128 stands for zero in the data rows.
Some points, each followed by its number:
[145,136,106,127,144,124,123,157,050,134,070] 0
[109,181,104,114,126,125,123,093,089,187,140] 1
[157,109,126,145,145,075,138,132,214,125,195] 2
[127,144,118,113,066,139,122,123,224,138,142] 3
[093,146,080,152,197,143,137,103,047,135,084] 4
[177,102,152,138,060,118,135,163,069,103,084] 5
[117,111,118,034,153,093,129,131,191,133,139] 6
[033,092,120,144,115,106,070,049,089,115,099] 7
[111,102,072,054,155,089,126,107,169,128,138] 8
[140,105,081,153,185,198,156,141,071,119,108] 9
[071,118,235,163,175,146,104,110,163,135,111] 10
[074,115,250,100,114,117,111,078,203,138,165] 11
[127,108,255,084,079,115,138,127,186,128,161] 12
[154,164,102,167,238,105,137,148,172,136,149] 13
[163,109,062,209,106,097,147,138,081,107,116] 14
[147,117,167,127,131,118,119,145,134,142,120] 15
[144,151,083,124,122,143,098,108,083,118,103] 16
[137,084,148,152,230,116,146,135,100,109,085] 17
[126,081,138,144,183,146,133,149,121,125,112] 18
[121,121,138,126,124,160,124,122,055,128,102] 19
[092,116,255,111,179,143,132,141,186,139,132] 20
[100,128,104,134,162,136,121,112,216,126,198] 21
[129,134,131,127,101,221,126,135,090,130,137] 22
[146,122,110,127,111,179,128,120,070,129,116] 23
[111,100,158,090,143,076,120,110,080,144,089] 24
[138,168,065,122,093,080,123,146,068,132,096] 25
[133,096,141,148,139,093,125,149,255,142,188] 26
[062,092,137,096,066,079,069,115,226,129,140] 27
[157,125,129,107,127,175,140,155,066,131,099] 28
[106,124,085,027,104,132,109,128,159,137,148] 29
[149,128,150,092,218,162,130,158,136,131,143] 30
[138,115,113,079,088,172,129,141,176,143,146] 31
[106,119,135,137,151,103,121,092,195,129,183] 32
[093,108,108,051,082,086,104,100,153,119,129] 33
[159,124,102,101,120,130,123,153,059,117,098] 34
[113,141,085,131,093,083,103,140,052,140,109] 35
[116,135,126,128,103,000,107,121,117,119,123] 36
[188,152,095,163,106,138,139,138,199,129,131] 37
[155,157,081,119,000,135,177,216,067,114,108] 38
[163,156,106,118,000,155,136,149,154,129,145] 39
[115,152,058,192,179,107,125,113,206,128,187] 40
[094,116,142,132,147,128,096,124,032,083,078] 41
[119,142,094,179,144,251,135,132,170,112,126] 42
[105,169,093,026,144,133,113,107,169,134,157] 43
[151,162,093,169,125,170,129,086,068,123,114] 44
[106,123,090,161,177,074,109,120,105,122,106] 45
[082,133,090,097,093,132,086,117,226,140,153] 46
[161,156,106,128,097,050,122,150,103,123,115] 47
[086,117,069,244,070,138,122,121,230,124,153] 48
[109,192,029,190,090,161,099,055,065,113,113] 49
[115,103,087,170,137,162,139,133,096,130,123] 50
[140,102,164,111,172,147,123,156,055,088,079] 51
[119,077,133,158,123,121,122,131,111,134,124] 52
[134,089,213,165,195,076,125,130,140,131,111] 53
[144,186,107,118,167,255,153,109,166,131,144] 54
[097,121,106,141,141,122,118,115,212,136,181] 55
[161,148,120,115,156,112,144,141,093,190,148] 56
[159,097,150,142,109,116,097,103,054,137,124] 57
[111,118,141,103,193,092,111,132,077,151,102] 58
[147,151,224,111,099,126,133,161,169,135,148] 59
[170,140,083,168,177,132,156,139,198,124,156] 60
[132,105,165,096,069,186,142,111,206,135,181] 61
[149,122,105,135,255,108,124,155,117,146,142] 62
[152,139,096,128,100,125,131,145,067,117,092] 63
[176,124,112,166,127,150,141,134,191,145,145] 64
[128,147,089,174,104,170,127,134,124,115,129] 65
[124,151,224,084,101,133,143,138,188,137,154] 66
[115,143,255,040,132,106,121,132,198,131,150] 67
[144,179,061,200,039,167,137,161,095,109,107] 68
[124,129,097,133,095,159,098,130,185,134,157] 69
[125,135,068,163,092,000,128,133,084,110,123] 70
[100,111,105,079,098,103,122,116,154,126,137] 71
[186,186,071,127,106,086,146,151,066,147,086] 72
[130,180,069,115,096,124,097,101,075,122,117] 73
[077,135,113,163,081,118,119,093,208,125,170] 74
[125,113,103,152,046,122,173,233,050,105,090] 75
[133,158,143,158,134,135,136,113,202,127,151] 76
[132,060,173,157,141,243,132,126,155,135,138] 77
[142,103,145,131,182,128,148,115,183,125,141] 78
[092,166,068,146,130,172,118,146,123,117,112] 79
[124,102,158,133,121,157,124,110,053,113,086] 80
[155,123,089,135,157,133,130,148,088,129,122] 81
[123,149,085,186,120,142,115,157,090,120,126] 82
[163,121,156,128,100,145,128,150,164,138,159] 83
[152,126,131,126,217,163,148,129,060,110,086] 84
[083,123,071,105,140,120,082,138,058,109,093] 85
[152,129,060,224,170,146,158,131,093,130,142] 86
[103,139,097,132,111,136,101,111,163,134,137] 87
[074,131,106,138,131,119,095,116,166,130,158] 88
[114,090,130,131,217,108,116,139,111,134,129] 89
[075,098,255,117,192,162,136,112,141,167,136] 90
[125,153,093,159,167,131,128,113,029,132,089] 91
[150,158,098,132,058,123,149,111,188,119,144] 92
[127,122,166,096,134,159,130,121,217,134,196] 93
[155,072,159,135,201,110,122,149,050,088,067] 94
[107,105,135,151,124,118,120,122,206,121,204] 95
[101,135,136,054,069,120,107,111,172,128,139] 96
[158,159,093,102,099,123,141,131,035,118,092] 97
[144,151,107,156,095,128,153,107,064,104,091] 98
[130,113,246,133,162,158,153,116,157,135,132] 99
[137,128,143,123,111,150,127,135,100,124,138] 100
[103,092,144,124,089,107,090,083,077,128,121] 101
[040,160,122,092,082,131,081,113,217,132,143] 102
[167,159,109,108,255,119,154,143,064,102,073] 103
[171,103,144,127,148,152,131,115,050,125,107] 104
[170,137,159,072,044,133,140,129,219,135,186] 105
[170,128,152,175,102,116,153,116,169,124,131] 106
[107,139,094,150,105,184,124,105,199,120,151] 107
[127,159,068,056,099,099,102,138,069,117,088] 108
[166,141,044,093,171,135,141,131,058,116,104] 109
[119,152,051,149,065,000,127,123,179,094,112] 110
[183,141,137,091,149,139,147,142,023,140,084] 111
[151,132,082,135,255,158,131,138,117,132,122] 112
[103,117,141,113,163,145,120,097,166,138,153] 113
[099,113,075,132,141,108,107,128,068,113,088] 114
[122,168,092,110,158,122,123,147,220,116,172] 115
[136,168,107,105,034,120,106,093,073,100,093] 116
[173,164,074,063,132,119,145,148,057,124,105] 117
[185,119,156,144,171,122,153,145,130,117,124] 118
[137,074,197,121,086,136,138,099,119,126,145] 119
[046,139,126,086,131,174,097,073,184,140,153] 120
[206,136,078,067,137,114,166,156,174,141,165] 121
[113,131,166,128,114,119,123,118,205,129,147] 122
[109,103,152,112,141,167,107,121,114,145,117] 123
[188,150,076,155,247,125,138,186,166,133,138] 124
[115,078,204,149,123,187,109,101,115,238,189] 125
[083,144,100,137,080,155,114,100,060,118,094] 126
[138,151,112,122,178,116,117,148,105,117,101] 127
[118,101,176,101,158,142,117,137,144,126,133] 128
[104,063,144,178,065,165,135,117,142,195,164] 129
[134,147,112,065,140,093,117,125,038,152,088] 130
[178,120,174,082,057,114,127,124,187,137,145] 131
[086,158,255,078,104,150,134,103,163,135,137] 132
[119,131,112,132,036,146,160,192,016,090,064] 133
[104,128,109,122,125,069,134,099,155,115,128] 134
[118,088,117,176,096,112,143,106,145,113,137] 135
New points follow, each followed by the numbers of its five nearest points above, nearest first.
[081,102,155,118,081,116,119,110,072,132,083] 101 80 19 126 24
[117,086,165,080,138,132,106,113,130,125,123] 128 123 15 113 100
[133,131,146,173,033,129,137,157,235,125,154] 3 92 122 74 106
[151,140,109,140,145,142,148,123,108,116,114] 81 127 100 23 16
[187,118,103,145,188,113,146,153,092,134,119] 81 118 127 62 56
[133,100,117,127,044,167,209,233,054,098,094] 75 133 38 5 28
[077,125,106,098,082,128,100,104,068,111,093] 126 101 85 114 35
[085,143,242,186,114,136,120,120,202,130,126] 10 122 99 20 11
[083,074,101,163,128,159,188,180,064,111,117] 50 9 52 18 19
[138,130,113,102,097,203,145,147,204,133,150] 31 69 107 61 3
[188,149,098,170,225,105,151,154,054,093,082] 103 84 127 17 91
[113,121,148,127,093,116,093,099,204,142,154] 122 3 74 32 87
[087,165,104,128,240,149,097,121,125,132,131] 112 62 89 127 30
[109,099,116,109,079,095,107,107,067,112,099] 101 35 114 126 57
[108,135,064,184,084,104,112,145,093,109,117] 82 14 35 65 25
[146,149,081,130,082,170,136,135,139,124,115] 65 79 69 87 92
[109,185,061,136,054,110,106,067,082,125,116] 73 116 49 126 16
[150,116,103,138,206,139,160,123,062,097,070] 84 103 17 9 4
[099,148,137,085,001,000,105,129,112,108,107] 36 47 33 110 70
[151,124,163,119,180,115,152,131,189,138,151] 78 113 76 118 128
[159,128,141,110,214,172,136,162,163,154,151] 30 78 112 128 118
[127,134,096,170,153,133,128,076,030,120,103] 91 44 4 98 19
[112,128,118,159,090,156,104,112,076,115,097] 126 19 23 80 98
[139,140,107,059,133,143,110,152,073,128,094] 34 117 130 28 108
[122,133,103,174,110,255,126,126,145,125,148] 42 22 65 107 54
[147,112,163,095,112,144,142,128,172,134,137] 83 15 31 128 122
[086,072,126,124,107,178,119,103,126,122,128] 123 52 100 50 113
[138,144,062,040,074,136,128,157,169,135,153] 29 31 71 96 43
[126,139,141,150,131,125,146,104,188,136,162] 76 122 32 55 95
[153,140,047,178,123,103,138,127,099,119,102] 14 82 81 63 25
[099,105,144,122,068,093,100,106,127,230,186] 129 125 1 101 71
[076,145,061,157,022,118,107,101,072,115,110] 126 116 35 73 49
[143,139,100,153,144,203,124,150,131,126,125] 65 42 79 50 22
[152,100,155,102,073,073,115,107,195,138,145] 131 122 71 96 3
[126,106,146,114,125,119,131,109,186,124,154] 122 32 113 78 95
[129,128,144,102,125,136,130,129,220,125,183] 93 122 95 55 21
[132,129,147,036,155,131,123,120,161,124,126] 6 128 43 29 113
[140,096,150,103,119,078,130,145,071,147,094] 24 34 57 58 15
[110,043,190,153,255,144,123,119,082,100,078] 17 94 18 89 51
[114,140,092,070,089,124,120,106,142,127,142] 71 29 96 33 87
[062,156,061,088,152,106,083,098,046,122,100] 85 114 73 108 130
[160,115,091,150,074,142,187,238,031,106,103] 75 133 38 5 63
[181,111,139,119,095,115,147,145,163,132,147] 83 106 131 15 64
[119,122,098,187,153,152,132,144,115,115,119] 50 82 65 81 18
[120,143,087,162,158,063,129,114,078,135,095] 45 114 91 35 127
[149,107,124,148,138,178,146,124,208,123,171] 64 76 107 93 78
[129,139,213,179,185,099,144,139,183,132,135] 53 99 78 10 20
[117,122,094,220,095,146,139,143,221,118,148] 48 107 64 74 37
[149,113,108,148,140,130,096,079,091,117,111] 16 57 44 23 104
[138,101,188,070,062,088,164,195,089,116,106] 5 15 100 119 34
[125,137,085,134,127,168,159,125,224,131,165] 107 55 21 69 115
[091,149,115,118,095,152,102,118,153,122,150] 87 69 88 107 71
[150,153,099,144,167,152,146,145,157,125,136] 60 64 81 127 76
[177,141,086,147,000,152,222,255,063,115,112] 38 75 133 68 5
[165,148,234,155,126,111,170,161,177,129,140] 59 99 66 106 83
[107,148,095,127,093,103,121,117,079,145,110] 35 25 73 63 126
[153,130,141,141,116,177,141,144,126,127,135] 100 83 22 65 23
[145,166,106,052,163,138,141,117,142,139,137] 43 6 29 8 30
[157,153,254,140,149,098,146,161,161,147,154] 59 99 66 20 15
[052,153,151,121,129,179,111,093,201,131,147] 120 113 102 107 88
[094,078,160,120,137,151,102,130,132,129,101] 123 128 52 18 15
[152,109,253,099,079,120,142,128,188,119,133] 12 66 59 131 67
[113,126,094,142,095,128,109,105,147,125,172] 87 69 88 135 74
[087,159,048,169,205,147,112,111,170,113,128] 40 79 88 13 60
[128,095,095,062,139,098,115,109,036,125,099] 130 34 24 114 85
[099,082,187,107,129,093,110,106,078,111,082] 24 101 80 41 58
[159,120,151,127,084,133,163,124,096,128,115] 100 5 23 98 63
[113,145,110,047,143,123,120,105,054,125,102] 130 108 117 34 97
[118,141,160,119,090,181,118,118,133,230,183] 125 129 83 1 31
[086,100,106,129,179,145,117,102,180,130,140] 113 88 55 78 21
[178,131,157,110,170,139,151,148,098,130,136] 118 30 15 100 104
[119,116,114,127,255,187,122,138,103,129,124] 112 30 84 62 89
[157,107,097,091,133,119,140,133,058,121,095] 34 63 0 97 81
[151,095,195,096,137,155,148,124,129,218,168] 125 15 128 83 56
[110,108,113,123,114,104,115,126,082,116,098] 114 63 35 52 101
[201,146,112,041,132,081,142,139,054,126,096] 117 130 111 34 97
[101,108,141,121,175,156,107,114,082,127,111] 123 19 18 80 58
[138,143,151,222,083,123,147,173,143,121,132] 106 65 135 82 83
[140,135,158,133,116,150,129,122,142,235,187] 125 56 83 129 1
[173,160,055,149,099,122,146,159,203,116,151] 37 92 64 60 115
[104,123,089,130,065,105,158,193,066,105,096] 75 133 63 35 25
[065,150,059,155,255,164,086,124,114,134,132] 112 4 62 89 45
[144,150,095,127,027,000,136,117,146,110,139] 110 36 70 47 134
[114,098,169,118,136,105,108,116,214,139,141] 122 32 113 78 95
[071,086,128,118,061,113,081,084,045,117,091] 101 126 7 80 41
[175,124,133,122,157,115,164,121,235,131,181] 2 26 78 60 76
[111,145,096,145,105,148,105,113,031,116,100] 126 19 16 91 98
[228,117,143,117,113,102,149,187,065,111,077] 5 34 111 63 0
[165,157,113,120,143,221,154,139,143,134,129] 54 22 42 65 23
